In the rows, 128 means zero.
Rotation paths and how fast each direction turns (degrees per step):
Each turn is a multiple of 5 degrees from 10 to 175, or 0.
Each row of a path follows its step; steps can be skipped.
path 1
step 1: [119 113 115 124 134 116 126 122 132 127 129 120 119 138 118 133 124 132
 125 126 121 134 120 124 121 127 133 113 133 132 142 128]
step 2: [122 137 129 115 129 121 132 144 121 127 118 136 133 125 142 135 137 120
 122 136 124 131 121 124 120 124 124 123 140 139 125 133]
step 3: [132 140 123 132 133 135 125 126 121 121 125 127 120 124 148 133 131 126
 130 124 132 118 133 129 127 130 126 123 114 108 117 126]
step 4: [124 118 123 127 136 132 120 116 137 122 140 135 131 140 118 136 132 133
 134 125 139 133 138 120 130 135 128 136 116 134 120 133]
step 5: [129 141 130 119 123 121 131 119 127 135 127 133 143 121 112 122 131 138
 125 144 121 133 136 132 128 132 125 134 139 130 125 127]
step 6: [133 137 133 137 117 133 130 138 121 131 130 110 127 135 126 114 114 126
 115 133 135 119 122 126 126 123 123 130 125 121 129 121]
step 7: [137 107 138 142 120 128 131 134 134 126 135 128 123 125 129 140 129 111
 136 125 135 132 129 132 131 125 132 139 127 132 137 128]
step 8: [133 119 125 125 135 129 139 125 131 130 116 136 121 119 125 123 126 142
 140 123 116 141 127 130 121 132 140 124 139 121 137 129]
step 9: [121 131 125 115 132 137 118 142 124 126 123 136 132 133 127 116 126 129
 124 117 124 120 110 123 132 118 128 117 131 134 122 130]
step 10: [124 134 130 127 122 113 121 118 129 128 139 132 126 122 141 141 136 118
 127 117 126 112 122 137 133 131 120 124 122 128 131 125]
step 11: [122 129 124 136 143 123 138 114 129 134 126 119 118 133 136 130 135 138
 122 129 132 137 135 120 122 143 125 128 119 138 131 130]
Directions:
[127 127 127 124 126 126 128 126 132 130 125 131 135 131 124 127 126 132
 130 123 128 126 129 130 133 125 129 126 124 125 126 131] => 80
[130 126 128 125 131 125 130 125 135 125 131 130 129 124 130 125 127 130
 125 134 127 130 127 126 126 126 130 129 124 130 133 132] => 110
[131 128 129 130 127 126 131 130 127 129 129 131 125 129 129 126 128 131
 131 126 125 125 123 126 136 128 134 128 129 132 133 123] => 40
[130 131 128 125 121 127 131 127 129 126 125 126 131 130 132 128 129 127
 124 128 134 122 124 130 124 127 128 127 130 130 129 126] => 95
path 2
step 0: [119 130 140 137 124 139 131 114 142 128 120 143 136 134 131 132 119 118
 128 120 130 112 133 120 137 125 123 131 123 114 130 128]
step 1: [131 125 132 129 124 131 130 118 128 111 123 131 124 137 126 142 127 123
 140 144 132 132 134 141 131 137 116 117 120 136 135 142]
step 2: [131 134 131 134 131 139 133 130 131 114 122 126 126 142 130 116 132 144
 139 141 129 114 135 113 122 125 128 131 138 139 125 123]
step 3: [121 128 131 125 129 139 125 134 120 127 114 125 118 118 135 136 134 125
 139 141 132 129 106 129 125 126 127 128 118 132 125 109]
step 4: [124 133 140 116 132 129 118 117 133 142 129 132 128 112 128 133 142 134
 129 139 124 118 125 115 131 119 123 141 131 125 131 141]
step 5: [130 135 136 126 115 141 130 123 146 135 123 130 126 124 116 128 119 137
 125 119 124 130 117 134 118 128 118 118 113 133 138 134]
step 6: [134 127 127 123 136 123 140 135 141 119 122 119 137 126 121 118 139 134
 130 135 126 133 135 131 144 120 107 123 128 126 141 128]
step 7: [121 141 127 131 120 126 136 128 128 128 115 114 131 137 138 128 125 141
 129 131 139 121 122 138 127 108 134 117 134 117 122 126]
step 8: [122 108 135 115 129 124 130 136 136 121 119 125 125 126 128 147 124 118
 135 129 129 117 135 120 130 113 131 132 119 118 123 126]
step 9: [121 137 147 118 138 127 132 124 129 129 126 137 120 133 128 140 122 133
 117 136 145 134 133 120 119 130 131 119 130 134 133 142]
step 10: [129 130 129 119 129 137 129 130 129 119 107 139 130 131 119 119 120 124
 127 125 119 131 133 125 131 116 130 132 127 155 136 127]
Directions:
[131 123 129 132 132 129 126 130 132 128 126 128 129 127 131 131 127 127
 130 128 129 137 128 125 132 129 127 128 121 126 126 125] => 140
[121 131 134 123 131 128 126 128 127 133 128 127 130 124 126 130 127 129
 129 127 125 132 130 126 125 130 129 130 128 133 125 124] => 65
[130 125 129 129 131 126 132 129 130 129 128 129 132 132 132 128 125 133
 128 130 123 128 128 131 128 131 128 127 129 134 136 127] => 85
[129 128 130 133 131 128 133 126 126 127 128 123 130 123 127 133 124 128
 126 124 129 126 136 131 128 124 127 125 128 125 129 127] => 45
[125 128 127 130 126 127 128 126 124 134 121 128 133 128 134 129 128 124
 127 131 124 127 125 130 133 125 129 131 130 125 127 127] => 95
[122 127 130 128 126 125 128 129 135 125 132 125 129 130 132 126 125 125
 127 127 128 132 127 132 126 124 124 130 132 126 128 129] => 45
path 3
step 0: [123 147 122 136 130 129 127 149 135 142 138 147 117 120 137 132 127 131
 126 125 138 131 128 145 137 132 131 131 118 129 129 120]
step 1: [133 115 145 141 124 118 129 126 144 134 119 123 116 115 132 120 112 130
 129 133 130 125 137 121 134 140 133 137 125 129 140 139]
step 2: [140 117 123 135 122 127 111 125 121 121 123 131 118 138 123 131 132 118
 123 135 132 129 127 129 139 126 106 105 133 133 141 129]
step 3: [149 132 123 118 132 121 145 118 121 123 125 118 144 134 124 127 129 124
 121 122 129 126 124 129 119 133 130 123 143 138 120 149]
step 4: [125 146 127 123 131 143 126 121 128 129 132 127 138 141 131 126 138 126
 128 136 144 126 129 122 128 100 132 131 121 115 117 128]
step 5: [118 139 128 133 133 134 130 114 127 144 127 125 119 116 140 130 132 141
 139 119 110 139 117 127 128 136 125 142 123 123 115 129]
step 6: [129 121 134 134 123 137 126 138 156 138 130 138 117 130 126 131 134 127
 121 129 128 136 132 141 129 140 140 120 120 126 128 109]
step 7: [133 113 125 125 120 124 122 135 121 128 110 120 122 108 127 119 118 111
 129 127 139 122 121 131 136 147 131 132 127 124 138 134]
step 8: [141 117 131 141 122 122 123 126 119 123 128 129 143 139 132 122 128 115
 127 113 131 118 142 123 138 115 118 113 131 142 128 120]
step 9: [131 138 115 119 140 115 134 134 117 131 139 114 123 139 129 137 136 119
 128 127 124 124 135 125 127 124 127 128 128 128 118 157]
step 10: [125 144 131 133 141 140 151 123 135 139 125 128 126 141 139 133 121 140
 129 132 142 130 129 130 122 111 121 131 129 122 134 121]
Directions:
[123 132 129 132 127 131 129 129 130 131 134 127 130 133 129 133 122 129
 129 128 126 126 125 131 131 128 128 132 125 126 126 131] => 70
[131 128 131 122 123 132 127 131 125 129 130 128 131 128 131 129 128 123
 128 126 126 120 126 125 125 126 125 125 130 131 126 131] => 70
[126 130 124 129 123 136 131 127 129 129 129 130 126 120 126 131 129 131
 130 125 128 128 131 125 125 128 132 126 127 126 129 127] => 60
[125 130 131 128 127 130 131 128 128 127 129 122 127 125 130 124 124 122
 122 133 132 130 129 127 125 125 130 130 128 126 131 128] => 120
